Where one turn sends some rows of the set: a few examples, then the rows asked
Bam: [ -9   4 -17  11 -22 -11 -10  13   6   5  40   8   4  -2   5   1   9  -9
  -1  10  -7]
biz: [ -6  10 -15  -2 -20  -5 -19  17   7  15  36   4   1 -13   7  -7  -7 -11
  11  -3  -3]
gizez: [ 14 -10  -7   0 -14  -8  -8  15  -8   9  24 -15   2 -13  -9  -3   5  13
  11 -16   6]
Ret: [  5  -9 -25  -2 -11   1   9   0  10  -1   8   7  -3   2  -5  -6  -4  -8
   5  -7   4]
seduf: [  3  16 -14 -10 -16  -3  -8   4  -5  16  18   3  20   4   0   1   0  14
   6   4   1]
kaguk: [-12   1  -9  12 -27 -16  -6   9  -1  -6  31   7  -9  -4   5   7   9  17
 -12  -2  -3]
repa: [ 13  -1  -6 -13 -16 -12 -11   7   6  10  17 -15  11  -8  -3   3   8   2
  13  -3   7]
sozis: [  5  -1 -20   4  -9 -11  13  -3   3   6  29  11   3   2   7 -10  11   1
  13   7 -13]
Redug: [-15   0 -21   5 -17   1 -11   7  -5   3  22  18  -5  -1  -4 -11  -6  16
 -10   2   2]
Zana: [ -4  12  -7   1 -19 -14   4  -2  15   1  20   5  -3 -21  -6  14 -16   9
  12  -7   2]
Zite: [ -4   1  -8  10 -23 -14  -5   9  -9   0  29   9 -11 -20   7  -2  12  21
  -7  -9  -5]
Nef: [  6  13  -1   2  -8 -16   6   1  11   2  14   2  -3  -8   3 -17  18  -9
   9 -10  -2]
repan: [  1  17  -8   3 -24   1  -1   4 -12  12  28   6  16  -7 -11   7  -7  20
   4  -5   3]
remim: [ -2  -1  -3   5 -13 -25   7   1   9  -3  19   1  -6 -29  -2   6   5   6
  10 -15   0]
ruta: [-13  13 -18   6 -27 -10  -9   3   7   9  36   3   7  -1  -6  -4   4 -16
   2   5  -8]
Lono: [ -4  11  -7  13  -4 -15   9   8  11   3  14  -4 -12  -3  -6  -9  18  -6
   6 -15   1]
Kul: [  3  14  -6   3 -19  -2   2  -2  -7  13  34   2  12  -1 -17   1   1  22
  12   5   3]
mim: [-16   4  -3  11 -17 -23   7   3  10  -3  23  -1 -12 -16  -9  11   5   8
   3 -15   3]
borol: [  4  25  -1   9 -10  -2   0   6   7   4  16   1 -10  -4  -3 -22   0   1
   3 -15   2]
Sezor: [ -1  15  -6   8  -9 -14  -6  13   6  -3  10  -1  -4  -4  -8 -10  17  -9
  -1 -22   1]
pini: [  6   8  -2  10 -23  -1   0   9 -14  10  25  -7   8 -15 -16  -4  -9  13
   3 -20   7]
febe: [  3   7  -1  10 -18  -2  -6  12 -14  14  37  -5   5 -13 -19  -7   2  16
  10 -12   5]
siro: [  7  -6 -27   5  -9 -12  12   1   6  -3  17   3   4  10  -4   3   6  -3
   8  -3 -11]
tife: [-18  -3 -14   4 -14  -7  -6   9   2  -2  21  16  -4 -18 -13   6 -13   9
   4 -16   9]
rigi: [  6   2 -12 -13 -11  -9  -9   6   1  18  12 -13  17  -1   0  -6  -2   1
  12  -3   3]
tezuz: [-10   3 -20  13 -22 -11  -8   8 -11   1  25   5  -8   1  -3  -4   8  20
 -14  -4  -9]
Vobik: [ 11  -6  -7   0 -13  -8  -2  10  -7  12  14 -19   8 -10  -8  -9  -7   5
   9 -19   5]
tefu: [  8  -8 -24   7  -3  -5  11   6   2   6  27   4  -4   1   0  -8 -12   8
  17  -5 -10]
Saf: [  3  -4 -24  13  -3 -11  10  10  10   5  25   4   0   5   0  -3  13  -9
  10   4  -9]
pinu: [ 11  15  -5 -11 -18  -6  -6  -2   2  10  19  -3  13   5  -5  -1  10  14
   7   9   4]
nese: [  5   5 -17  -1 -21  -5 -10  12  -2   0  17   7 -11  -5  14   0   0  24
  -8  -6  -4]
Ripo: [-11   9 -13   7 -25 -11  -7   6  -1  12  46  13   3 -15   5  -5   8  -1
   7   5  -9]
sezol: [ -4   5  -9   1 -13   0  -4  11   6  -4   8   9  -9  -9  -9  -9   1  -6
   0 -26  13]
bebik: [-16  -1 -14  11 -14 -24  -2   6   5  -1  23   2  -1 -21 -17  15  -3   6
   7 -15  -2]
Gubaf: [-12   5 -21  -1 -20   2  -8   0  10   9  23  11   3  -2  -6 -12  -7 -13
   1   8   3]

rigi goes to Vobik
Ripo goes to sozis
tezuz goes to ruta
Now find these:
kaguk goes to Bam
borol goes to Zana
Ret goes to sezol
gizez goes to febe

